One turning vector, and how many steps it has turned:
The counts run from 0 to 246.
[-10,   2,  -5, -13,   6, -26,  -8,  -7,  42,   9, -24,   3,  -3, -10,  23,
  -8,  10,  33,  11, -24,  -8,   6,  -1,  14,   7, -25,  -1,   2, -13,  -7,
 -42,   5, -17,  14, -11, -52,   6,  10,   2,   8, -35,   6,  -3,   7,  -7,
   7]
189
[ 15,   0,  -1, -13,   7, -15, -10, -11,  53,   5,  25,  28,  13, -12,  39,
 -21,   8,  38, -13, -21, -17,   2,   4, -19, -25,   6,   5,   5, -25, -21,
  -1,  16,  -5,   4,  -9,  -9,  -9,  15, -10,  -5, -33,  12,  10,  15,  12,
  31]
27
[ 10,   7,   7,  -5,   9, -18, -36,  -5,  20,   1,   2,  40,  -3,  -4,  33,
 -20,  29,   1,   2,  -8, -26,  19,   2,  32,  -7, -18,   1,   8, -20,   9,
 -23,  -2,  14,  28,   6, -32,  -4,  13,  10,  17, -17, -19,   7, -17,  -9,
  -7]
226
[ -7,   9,  15, -13,  -5, -12,  -9, -25,  16,  17, -22,   7,  -8, -10,   4,
  10,  32,  10,  -5,  17, -33,   5,   9,  30,   1,   7, -19, -23, -13,  10,
 -36,   4, -14,  33,  -3, -11,   0,  -5,  -8,  31, -21,  13,   3,   4, -45,
   1]
112
[-18, -14,  -9,   0,  -8, -17, -12, -22,  -4,  -1,  12,  29,  12,  28,  17,
   6,  19,  16, -23,  42, -13,  17,  22, -13,  20, -10, -10,  -6, -23,  -3,
 -17,  15,   1,  19,  22,   9, -14,  -7,  15,  23, -28,  -1,   7,  18, -24,
  25]
108
[ 12,  19,  18,   7, -12,  -6,  15,   4,  20,   7, -10,  24, -15,   7,   8,
   3,   6,  23, -16, -15,  -7, -16,  12,   0, -29,  34,   6,   3, -18, -15,
  -9, -10,   1,  -1, -20,   1,  23,   8,  13,  26, -29,  -8,  -9,  15, -41,
  44]
178
[ 13, -19,  19,  -8, -22,  31,  18,   6,  19, -18, -21,   7, -23, -11,  -8,
 -15, -12,  16, -17, -28,   7,  -4,  13,  27,  10,  15,  -6,  -2,   5, -46,
 -22,  10,  14, -10,  15,   7,  -6, -11,  14,   1, -11, -11,  11,   4, -50,
 -11]
138
[  6, -41,  -4,   0,  34,   4, -17, -18,  31,  -8, -14,   2, -10,  34,  10,
   2,  34,  10,  -1,  -4,  12,   1,   8,  -5,  16,  14, -17,   8, -24, -19,
   1,  -6, -22,  36,   1, -14,  17,   8,  -1,  -3,  -2,   1,   9,  -2, -41,
  36]
239
[ 15, -25,   6, -12,  11,  -5, -27,  -3,  14, -12,  12,  10,  25,  35,  26,
  -2,  14,   3, -33,   9, -21, -18,  15, -16,  11, -11,   7, -11, -19, -14,
   3,  -7,  -2,  24,  10,  -1,  -5,  18,  23,  41,  10,  -8,  18,   7,   9,
  24]
163
[-21, -24, -18,   2,  18, -11,   2,   9,   9, -12, -32,  13,  -4,  36,  23,
   2,  25,  14, -18, -14,   0,   7,  14,   1,  34,  -5,   0,   3, -17, -11,
 -15,  -4,  -6,   2,   5, -31,  20,   3,  13,   6, -22, -27, -10,   7, -24,
  24]
184
[ 15, -25,   0, -21,  33,  -1, -13,  -8,  30,   6, -30,  12, -18,   7, -17,
  15,  37,  -7,  -5, -16, -16, -27,   1,  24,  20,  -6, -11, -11,  -3,   9,
 -22,  -2, -26,  20,   2,   1, -13,  22,   8,  36,  -8,   5,  15, -33, -25,
 -23]
57
[  9, -40, -14,  -1,  -6,  27, -17,   0,  50,  19,  17,   3,  -1,  12,  31,
  21,   9,   5,   2,  -1,   4,  -3,  17,  -5,  32,   4, -19, -19,   3,   3,
 -26,   4,   9,  -7,  39,  -3, -37,   6,   7,   0, -19,  -5,  13,  -8,  -6,
  10]
212
[ 12, -32,   5,   9,   5, -19, -30,  14,  10,  -6,   6,  38,  11,  47,   1,
 -13,  36, -10, -13, -13,  -7,   5,  25,   7, -10,  17, -13, -18, -25,  -9,
  12, -10,  20, -21,  14,  -3,  -2,  12,   0,  30,   4, -46,   9,   0, -10,
  -9]
223
[ 34, -21,  15, -13, -29,  27,   7,  -9,  14,  -1,   1,  20, -16,  -7,  14,
  22,  28,   6,   1,  -3, -20, -13,  13,  -2,   8,  27,   8,  11, -18, -20,
 -31,  -9,  18,   5,   1,  -3,  -8, -32,  15,  18, -27,  -5,   0,  15, -44,
   4]
176
[ 18,   7,  12, -10,  -1, -17, -12,  -1,  40,   3,   9,  26,  -3, -22,  46,
  -9,  21,  32,  -1, -24, -21,  15,  -5, -10,  -6,   0,  12,  13, -24,  -8,
 -22,  26,  11,  21,  -7, -25, -15,  -4,  -4,  -3, -37,  12,   2,  -7,   0,
  12]
26
[ 33, -11,  23, -17,  22,  10,   6,  -5,  42,   5, -36, -21, -11,  10,  19,
  23,  40,  16, -18,  -8,  -3, -22,  -1,  -2,   8,   6,   6,   0, -18, -18,
  -8,  -9,  -6,  22,   2, -23,  20,  13,  20,  15,  -7,  -2,  -8,   3, -43,
  35]
180
[  3, -25,   5, -14,  26,  -7, -33,  -6,  16, -15, -18,  11, -14,  25,  37,
  -4,  16, -11,  -8,  -3,  -7,   0,  21,   9,  24,   5,  11, -13,   3,  12,
   2,  11,  -7,  28,   0,   0,   0,  19,  18,  26, -10, -36,  16, -33, -21,
  15]
221
[  9, -11,  -4,  -5,  16,   2,  22, -12,  20,  20,  21,  10,  23,  12,   7,
   9,  25,  22, -50,   4, -10, -30,  17,  14,  -6,  -3, -24,   0, -26, -26,
  17,   9,  12,  23,  37,  25, -20,  11,  -4,   3,   7,   8,  16,  14, -13,
  17]
105
[ 20,   8,   7,   2,  -6,  15,  -8,  21,  27,  11,   5,  34,  -2,   1,  15,
 -31,  10,  15, -25, -24,  12,  18,   3,  -8, -26,  13,  -8, -11, -41, -31,
 -15,   4,  13, -15,  19, -10,   2,  33,  18,  -4, -14,  10,  11,  23,   0,
   4]
82
[ 10, -22,   1,  -2, -16,  13, -10,   6,   7,   4,  23,  30, -15,   6,  30,
  -6,  -1,   2, -27, -23, -28, -35,  29,  19,   5,  31,  -5, -37,   6, -13,
  -3,  19,   6, -16,  -2,  20, -28,  -7, -15,  19, -15, -16,  13, -12,  -8,
   0]
155
[  2, -48,  -9,  -7,  -1,   6, -15, -11,  27,  -7,  -1,  15,   2,  21,  -1,
   1,  17,   2,  -5,  -8,   1, -12,  23,  33,  20, -27, -17,  -5,   2,  -4,
 -22, -21,  11,  12,  31, -18, -16,   6,  23,  15, -10, -24,  10,  -1,  -4,
 -20]
2
[  3, -11, -22,   5, -17,   8, -11,   8,  16,  -9,   1,  29, -19,   2,  31,
 -16, -14,  16, -11, -21, -31, -18,  32,  25,  13,  31,  -3, -17,  27, -11,
 -14,   9,  11, -15,  -5,  14, -23,   9,   6,   6, -17, -24,  15, -15, -25,
  17]
156
[  5, -43,   9,  -8, -24,  16, -24,   6,  29, -14,   3,  25,  -5,  17,   6,
   1, -28,  13,  -1, -17,  15,  -3,  15, -13,  22,  12,   2, -12, -37, -41,
 -18,   6, -18, -22,  16,  -6,  -1, -11,  -3,  18,  -7,   4,  17,  26, -16,
   5]
136
[ -4, -20, -22,  -4,  -4, -13,   0,   4,  26,  21,   5,  16,  11,  33,  -4,
  34,  19,  13, -18,   5,  -4,  -8,  27, -29,  14,  14, -26, -13, -17,  -6,
  10,  12,  -3, -29,  18,  22, -23,  -3, -12,  21, -22, -14,   6,   5, -27,
  27]
50
[ 18,  -2,   8,   0,   2, -25, -39,  -2,  32,  10,  19,  46,  11,   3,  27,
 -10,  13,   4,  -6, -15, -10,   6,   1,   7, -27,  -8,   3,  -3, -43,   3,
 -12, -10,   8,  29,   0, -28,   0,  24,   4,  19, -15,   2,  13,   9,  18,
  -9]
227
[ 14, -22,  37, -12, -20,  -7, -29, -14,  31,  -9,  -4,   6,   0,  20, -15,
   3,  16,   9,   8,   4,   8,  29,  10, -12, -15,  14, -15, -16, -41, -11,
   3,  12,  -2,  -6,  17, -16,   5, -13,  -5,  18, -11, -17,   8,  20, -47,
  -7]
72
[ 11, -21, -14,  11, -11,  -4,  -2,  16,  24,  -1,   4,  39,   2,   8,  20,
 -23,  33,  16, -22, -43,   9,   6,  19,  -3, -13,  16,  -3, -13, -20, -24,
  -9, -10,  30, -24,  12, -31,   7,   4,  -7,  -8, -10, -19,  -1,  26,  10,
   2]
23
[ 13, -12,  19,   6,  -1,   2,  -7,  -1,  20,  -4, -13,  22, -22,  23,   1,
 -28,  14,   2, -13,   2,  -9,  15,  12,  20, -26,  21, -14,   6,  -9, -14,
 -15,   4,  -1,  10, -23,  -5,   4,  19,  19,  -5, -34, -40, -17,  -8, -45,
   9]
15
[ -9, -22,  -1,  -1,  19, -27, -20,   8,  31,   3,  20,  25,  17,  33,  13,
   1, -10,  -8, -31,  -5,  -7, -22,  15,  27,  -3, -20,  -9, -15, -26,  -7,
   2,  -7, -20,   8,   4,  -5,  -6,  29,  11,  37, -16, -26,   8,  -1,  20,
   3]
0
[ 10,   2,  -3,   2, -24,   4,  -2,   3,  29,  13,   6,  21, -13,  12,   4,
 -11,  -6,  21,  -4,   1, -14,   9,  24,  13, -18,  20, -18,  -7,   9,  -3,
 -23,  14,  11, -16,  -4,  23, -40,  20,  27,   4, -48, -33,   3, -22, -35,
  16]
215
[ -1,  -6,   2,   6,  -7,  28, -17,  11,   3, -14, -12,  38, -27,   0,  36,
 -19,  13, -17,  -5, -24,   5,  28,   4,   7,  21,  15,   5,  15, -24, -17,
 -42,  24,   7,   7,  20,  -6,   3,   0,  20,  -4, -26,  -7,   7,  -8, -23,
 -15]
80
[  6, -27,   0,  -4,  10, -18, -44,  13,  16, -16,   0,  30,   7,  40,  31,
  -1,  27, -24,  -4,  -2, -10,   1,  18,  -4,  21,  12,  -5, -17, -19,  11,
   0,   6,   3,   1,  13, -12,   7,  19,  10,  40,   3, -38,  12, -12, -10,
   9]
222
[  2,   2, -17, -15,  24,  -8,  25, -18,  32,  34,   1,  -9,  -9, -10,   4,
  12,  13,  22, -26, -19,  -9, -12,  23,  17,   9,  -5, -19,   3,  11,   6,
 -12,  30,  -1,  15,  21,  21, -19,   7,  12,  11, -36,  14,  -1, -14, -31,
  20]
47
[  8, -20,  -4,  -7,  -2,  -3,   2, -21,  46,  13,  14,   6, -23,  21,  21,
   5, -11,  14, -22, -10,  15, -21,  34,  20, -14,  29,   2,   5, -10,   4,
   4,  12, -13,  17,   5,  16, -15,   1,   1,  -6, -29, -38,  -2,  -9, -17,
  32]
10
[  2,  -6,  26, -14,  20, -20, -20,  15,  10,  -6,  12,  22,  10,  -8,  -2,
  -3,  12,   4, -23, -17, -29,  -4,   3,  15, -10,  21, -35,   8, -30, -27,
   4,  30,  -7,   8, -16,  -2,  20,  -2, -26,  33, -10,   7,   7, -18, -35,
   3]
36
[ 26, -36, -11,   4, -21,  30,  12, -13,  24,   0,  -9,  24, -19,   6,   2,
  22,  28,  13,   3, -10,  -5, -23,  23,   1,  19,  13,  -5,   3,  -1, -19,
 -35, -25,  17,   7,  12,  -5, -13, -23,  11,   0, -20,  -1,   2,  18, -36,
  14]
175
[ 28,   3,  25,  -4,  -7,  -2, -30,  -8,  50,   3, -10,  -3,  -1,  16,  22,
   9,  19,  13,   7,   8, -23,  18, -10, -23, -18,   6, -12, -26, -12,  -4,
  -9,   8,  -1,  -3,  12,  -2, -14,  30,  34,  23,  -8, -10,   6, -15, -29,
  24]
217
[  7,  -1,  33,  -8, -15,  28, -10,  11,  23, -21, -16,   5, -23, -24,  15,
 -13, -14,   5, -10, -17,  -5,  18,   7,  23,  10,  10,   8,   3,  -6, -32,
 -29,  21,  10,  -1,  17, -11,   5,  -7,  25,  12, -21,  -7,   1,  -5, -53,
  -5]
139
[  2, -29, -22,  10,   8,  13,   7, -11,  29,  19, -14,  10, -23,  22,   3,
  17,  13,   5,  -9, -20,   1, -39,  24,  33,  11,  28, -22, -31,   1,  -2,
 -17, -22, -20,   1,  11,  -1,  -2,   6, -21,  15,   0,   7,  17,   6, -27,
   5]
115
[  1, -14,  -4,   2,  -3, -12,  -9,   9,  17, -27, -10,  19,  11,  26, -13,
 -21,  11,  39,  -3, -20,  -8,  15,  25, -13,  -5,  23, -24,   3,  11, -31,
   8,  14,  10,  -8,  -5, -10,  12,   9,  -8,  11, -14, -13,   5,  -2, -47,
  44]
33
[ 15,  10,   5,  -3,  -3,  -1,   0,   5,  35,  36,  18,   1,  20, -10,  -6,
  18,  22,  28, -20, -14, -13,   1,  13, -12, -16,  -6, -32,  -5, -23, -18,
 -21,   9,  28,  -6,  30,  -9,  -5,  13,   6,  41, -14,  32,   8,  18,  -8,
  19]
45
[  1, -47, -21,   8,  29,  18, -24,   9,  11,   0,  -6,  19,  11,   9,  16,
  12,  16,   0,  -3, -14,  -3,  -8,  14,  10,  36, -16, -31,   3,  -8, -28,
 -18,   1,  -4,  25,  28, -26,  16,  14,  -3,  22,  -3,  19,  15, -15, -16,
  12]
39
